Each row is where one point has got to under a steady rotation. How many ticks took it there?
The counts run from 0 to 394.
[ -4  13   4  -7 -23 -13  -3   9 -17  -1 -35 -40  21   1  12   0  -1 -20
 -23  -9 -15   6  15  23 -11 -13  27 -11   4  17  -3  19  61 -62   1  52
 -11 -57 -23  -6   5  10   2  -4  13  23 -15  -4  11 -30  16   5 -37  -2
  -3  19  35] : 357
[-18   2 -13  -8 -59  12   0  19   0 -12 -13 -21   3   9   9 -24 -23   1
   4 -50 -27   8  45   2 -26  -7   2   1 -26   3  10  18   9 -62 -10 -17
  -9 -34   4 -13   6   0  15  14  -5  35 -38   6   8  -9  -8  12 -20 -44
   7  36  27] : 148
[-25   6 -10  -7 -43  15  10  17  -3   2 -24 -24   7  -9   7  -7  -7 -10
   6 -14 -33 -13  49  24 -22   4  37  -2 -19  23   9  39   7 -72 -14  28
 -18 -43  -2 -11  23   1  20  -3  -7  15 -24  22   7 -38  -7  10 -17 -18
  -6  18  13] : 247
[  0  10 -11 -29 -25   6 -21  13  -1   7  -8  -6  17   5   6 -21 -18   5
   6 -31 -26  11  47  11 -22 -19  -7   1 -30  -2   7   5  20 -48 -10  -5
 -20 -25  -6 -43   5  18  25 -10  -8  36 -41   4  -5 -40  -1  12 -51 -39
   7  40  31] : 47
[-41  -5  -5   8 -40  -4  22  17 -18 -32 -25 -35  27  -7  -4  -7   7 -28
 -16   9 -43 -10   5   3  15 -13  26   1  -9  14  10 -10  46 -68   4  35
 -13 -52  -6   6   1 -31  -2   6   1  24 -21  -3 -15 -20 -15   0 -19  -5
  15  -1  25] : 3
[-37  14 -24  -3 -56  -2   7  37 -15 -18 -11 -15  28 -12  -7 -25 -17  -7
   0 -10 -53   2  29  -6 -15 -11  23  10 -12  -3   5   5   8 -77   1   8
  -1 -16 -11   6  23 -17   9 -10   4  33 -21   8  -9 -52  -9  -3 -22 -12
  -7  14   7] : 240
[ -8   8   9  -7 -49   2  -1   8  -6  15 -29 -35   2  15   0   8 -33   7
  -7 -47  -7   1  23  33 -14 -13  20   6  -6   7   5  10  37 -77  -2  20
 -10 -47   4 -12   8   3   3  16   6  43 -26  -3  -7 -11  -1  12  -8 -29
  -9  17  42] : 260
[ -4  12  19   1 -48   5   6  18   0 -13 -30 -35  32  19  -9   3   0 -26
 -34 -16 -40  14  10   9  14 -16  17   7  -1   4   0  -3  59 -50   6  38
  -2 -56 -18  14  -1   3  -3   6  20  33  -8 -23   5  -1 -22   8 -11 -18
  -1   1  52] : 93
[ -1  12 -26 -10 -32   1   0  42  -4 -33  -8  -8  34   7   3 -17  27 -14
 -20  18 -66  15  29 -13 -16   2  -3  10 -18   8   4  16  23 -37 -11  28
  -8 -35 -16 -12   5  13  13 -15  -8  36  -4  -1   6 -41 -22  -2 -48 -19
   9  20  14] : 218
[-29  28  23   8 -55  22   7   5   4   6 -27 -21  15  13  -2  15 -20   5
 -10 -26 -34   2  28  36 -15  -5  32  -5 -12  20 -13  15  28 -69  -7  24
  -1 -49  -6 -13  11  15  19   1  10  12 -18  11   2 -32   6   6 -11 -13
  -8   6  40] : 258
[-18 -21  -8   0 -41  -8 -16  44  -7 -13 -16 -13  13  -3 -11  22   0  -1
 -14  18 -34  -9   7   3 -10   6   1   9  -5  10  13   7  54 -55   1  30
 -10 -24 -13 -15 -13 -10 -12 -18 -20  61 -10  -7 -12 -24   5  -1 -58 -17
  17  25   7] : 27
[  8   1   3 -25 -14  -7  -1  24  -7  -5 -29 -29  21   7   5  20  17  -5
 -13  -1 -30  -6  17  19  -1 -12  -4  28 -13  26  21  20  51 -44  -5  52
 -20 -51  -3 -16   4  21  -1   6 -16  55  -9 -14  -5 -12 -20  12 -26 -31
  10   9  29] : 108
[ -5  14  -2  -9 -40  33 -10  14  -2  12   2 -12  19  15  -9   1 -32  -4
   0 -22 -42   0  38   7  -4 -25  53  16 -35   2  -5  17  10 -65 -15   4
 -18 -35   2  -9  36  -2  25   7   5  14 -37  -2  -8 -32 -23  12  -9 -21
 -15  23  33] : 73
[ -9  29  -1  -6 -41   3 -23  27   5  -8 -12  -1  20  13   0  -8 -11  -7
 -11 -10 -55  24  31   5 -11  -8 -18 -10 -15  -7 -13  -7  34 -48   3   1
   1 -18 -24 -28 -12  28  16 -18   4  34 -22   4  -1 -47  13  -1 -64 -14
   9  25  34] : 43
[-39  14   1  -2 -70   6  11  31 -11 -16 -14 -31  32   8 -14 -17 -23 -36
   3 -28 -29  -1  24  20  -3 -11  15  11 -10  -5   7  -6  28 -64  12   2
   8 -32 -20   9  14 -25   6   3  23  28 -15 -10  -1 -33  -9  -1 -18  -5
 -14   9  33] : 340
[-20  16  17  -1 -49  14  14  16  -3 -30 -19 -38  34  19  -5  -2  -2 -40
 -26  -2 -38  -1  11  15  13 -17  20   5 -15   9   9 -17  49 -52   6  23
   4 -61  -9   5  10  -4   6  18  18  23 -17 -14  -5 -12 -18   7 -15 -14
   5  -5  44] : 92
[  5  -6  12   2 -35  26 -37  30   1   4  -8 -10  12  30 -13  33 -18  16
 -19 -18 -31   9   3   8   0  -5  29  11 -20  17  -1   8  56 -45 -18   9
 -25 -39  -3 -25 -13  14   1   2 -11  42 -22 -17  -5  -1 -17   4 -40 -31
   8  41  29] : 286
[-23  19  17   0 -41  31   3  17  -6 -22   0 -38  14  10  -1  11 -11 -40
 -33  17 -31 -13   9  17  12  -3  23  15 -19  19   6 -12  52 -59  -5  25
  -5 -49  -4  11   6 -11   3  19  17  26 -29 -21  -6 -21 -13   8 -19  -7
  -1  -3  40] : 91
[-12  -5 -21 -18 -45  12 -26  36 -13  -9   6  -2  12   6   8 -13 -20  -8
  -2   9 -36  -9  32  -8 -30  -9  12   7 -33   2   9   8  16 -53 -18  -6
  -8 -25   5 -26  19 -10  17  -6  -5  37 -38   0 -17 -54  -1   7 -48 -32
   1  33  10] : 51
[ -6   3 -15 -26 -20  23 -26  49 -18  -8   9 -13  25   8 -12   6  -9  -3
  -5  15 -47   2  20   2   5   1   9  42 -33  17  16   3  36 -51  -9  14
 -30 -14 -18 -15   0  -1  14 -17 -13  47 -25 -15  -7 -37 -18  -3 -54 -12
  -1  39  -2] : 213
[-22   4   3  -5 -47  15  15  20   2   5 -19 -37   4  -2  -8 -11 -16 -31
  11 -35 -21   2  49  31 -11   4  30  12 -18  13  11  28  24 -67   0  19
 -17 -28 -35  15  14   3   8 -13   7  23 -23   0  28 -14 -10  12 -27  -3
 -19  35  29] : 335
[-19  34 -18 -13 -36  -1  11  16 -14 -12 -20 -31   4 -14  18 -24  -3 -24
  -6  -2 -41 -12  46  14  -9  -7  -3   8 -13   3   7  12  12 -83   8  30
   2 -35   4  -4  25   4  16   2   5  34 -27  19 -12 -56   9   8 -18 -18
  -2  -3  26] : 243
[-22  20   4   7 -76  -2   2  40  -4  -6 -24 -25  29  10 -21 -10 -21 -19
  -5 -18 -37  11  16   8 -13  -4  17  14   3  -9  -3   2  33 -68   5  21
  21 -34 -17  16  16 -11  -3  -2  25  43  -3  -7   7 -24  -2   0 -17  -9
 -21   4  28] : 341
[-10  36 -12   5 -66  23  -1  45  -2 -28  -9 -22  16   8   1 -22   1  -5
 -17 -14 -58  21  36  -3 -22  18  -7  26 -12   7  -2  19  21 -52  -9   8
  15 -27  -4  17   4  16   5   3   5  41  -6 -11  21 -27 -19  -3 -28 -20
  -5  10  19] : 230
[  8   3   1   4 -25   9   4   8   4  13 -26 -21  10  -1   8   9  -3 -29
 -20  -5 -41   8  34   8  11 -14  62   6 -14  14  -5  30  32 -68  -9  50
 -16 -46 -17  15  22   9   7  -6   9  25 -18   0   8 -12 -16  10 -13  -8
 -12  17  34] : 83
[-43   0  10  -3 -47  -1   0  18 -12   6 -24 -25  27  11 -22   7 -38   3
   7 -39 -27  -1   8  23  -5 -21  45  -5  -6   2  -2  -3  39 -72   2   7
 -14 -33 -11 -22   7 -18   8  -3   5  25 -32   6 -23 -26  -2   1 -19 -16
   5  22  32] : 262
[-22 -17  -9   4 -43   6   7  25 -14 -10 -18 -28  21  -1 -11  17  -5   0
 -10   0 -39 -18  12   3   3  -3  49  21 -21  21  14  15  28 -71 -12  34
 -22 -49   9   0  20 -25   2  15 -12  34 -14  -4 -19 -12 -24  -1  -8 -21
   6  14   9] : 0
[ 13  28  -9  -5 -46   4  -1  42  11   5  -4  -8  16   6  -7 -10   2  -4
  -9 -13 -68  22  47  -7  -4  -6   2  28 -19 -13  -3  16  14 -52  -8  20
   5 -15 -19   7  15  26   9 -16   0  48  -6  -3   6 -27 -22   9 -24 -27
  -9  14  25] : 319
[ -1  -2   3  -7 -28 -17 -10  22   2 -12 -24 -16   8  -5   5  -3  14 -19
 -20   4 -34  10  27  13 -10   4 -27  -9  -8  12   8  11  52 -52   5  27
  -5 -34 -21 -20 -19  24  -6 -15  -7  52 -14   0   8 -27  11  10 -70 -21
  20  18  31] : 31
[ 11  21   2 -35  -6  26 -21  31   3   0  -2 -22  22  20  -6   7   1   2
 -10 -12 -36  10  29  15   2 -10 -13  40 -33  18  10  11  45 -40   1  20
 -30 -31 -12 -24  -4  31  14   4 -13  50 -25 -14  -2 -26 -24   7 -41 -30
   2  33  28] : 209
[ -3  30   4   8 -33  35 -15  19  14 -19  -2 -19 -11   9   9   4  -3   3
 -32   2 -58  14  37   3   2   3 -16  11 -34  11  -4   3  35 -61 -11   7
 -10 -30   3  -9 -20  31  10  19 -11  36 -27   0   7 -20  -5   9 -37 -30
  22  15  32] : 394
[-21  15  10 -18 -40   3   3  21  -6  15 -28 -22  41  10 -10   2 -18  -3
  10 -35 -32  -4  22  37 -11 -18  38  11  -7  12  -7  19  27 -60   2  30
 -17 -40 -19 -15  30   0  20 -15   7  24 -21   3 -10 -44  -5  -1 -17  -9
 -22  23  23] : 347
[ -3 -13  10  -4 -41   6 -20  21   6  -3 -19  -5  34  31 -16  21  -9  15
 -15 -29 -39  18  10   6  -6 -11  29 -13 -15  12  -1   4  54 -35 -10  12
 -25 -55 -12 -34 -18  14   6   2  -5  32 -18  -8  -7  -2 -27   5 -38 -31
  20  41  35] : 285
[ -8 -28  -2 -10 -37 -18 -14  32 -15  -1 -10 -13  32  14 -19  12  -4 -20
 -17   8 -34  -1  -9 -10   5 -21  44   9  -9  -2  15  -7  54 -51  -4  36
 -11 -48 -17  -7  10 -23 -11  -5   2  45 -18 -18 -26 -13 -21   6 -36 -18
   7  18  27] : 189
[-26   6 -12  -4 -57  34 -12  48   0 -23  16 -10  22  14 -20  -9 -14 -14
  -3  -2 -61   8  32  -6   0   3   7  28 -37   1   4  -7  19 -46  -7 -18
 -10 -13  -9   1   8  -5  12  -4  -3  34 -17 -14  -3 -31 -30   4 -37 -23
   3  28  15] : 314
[  0 -11  12  -9 -16   8  -3  14   3  -6 -19 -21  34  17  -4  14  20 -29
 -16   9 -41  10  19  16   8  -9  29 -11 -17  21   3   9  61 -33  -7  40
 -25 -57 -32 -16  -1  20  12 -12  -2  19 -13  -5   2 -19 -19  11 -49  -9
  11  28  38] : 195
[ -7   2  -2 -10 -41  18 -17  43  -3  -8 -16 -18  20  22 -16  11  -8  29
  -3 -31 -40  14  16  23 -20  11  -8  32 -12  23   9  17  43 -45  -9  13
 -21 -25 -12 -21 -15  21   5  -7 -13  49  -9  -7  10 -15 -23  -8 -41 -25
   2  43  13] : 123
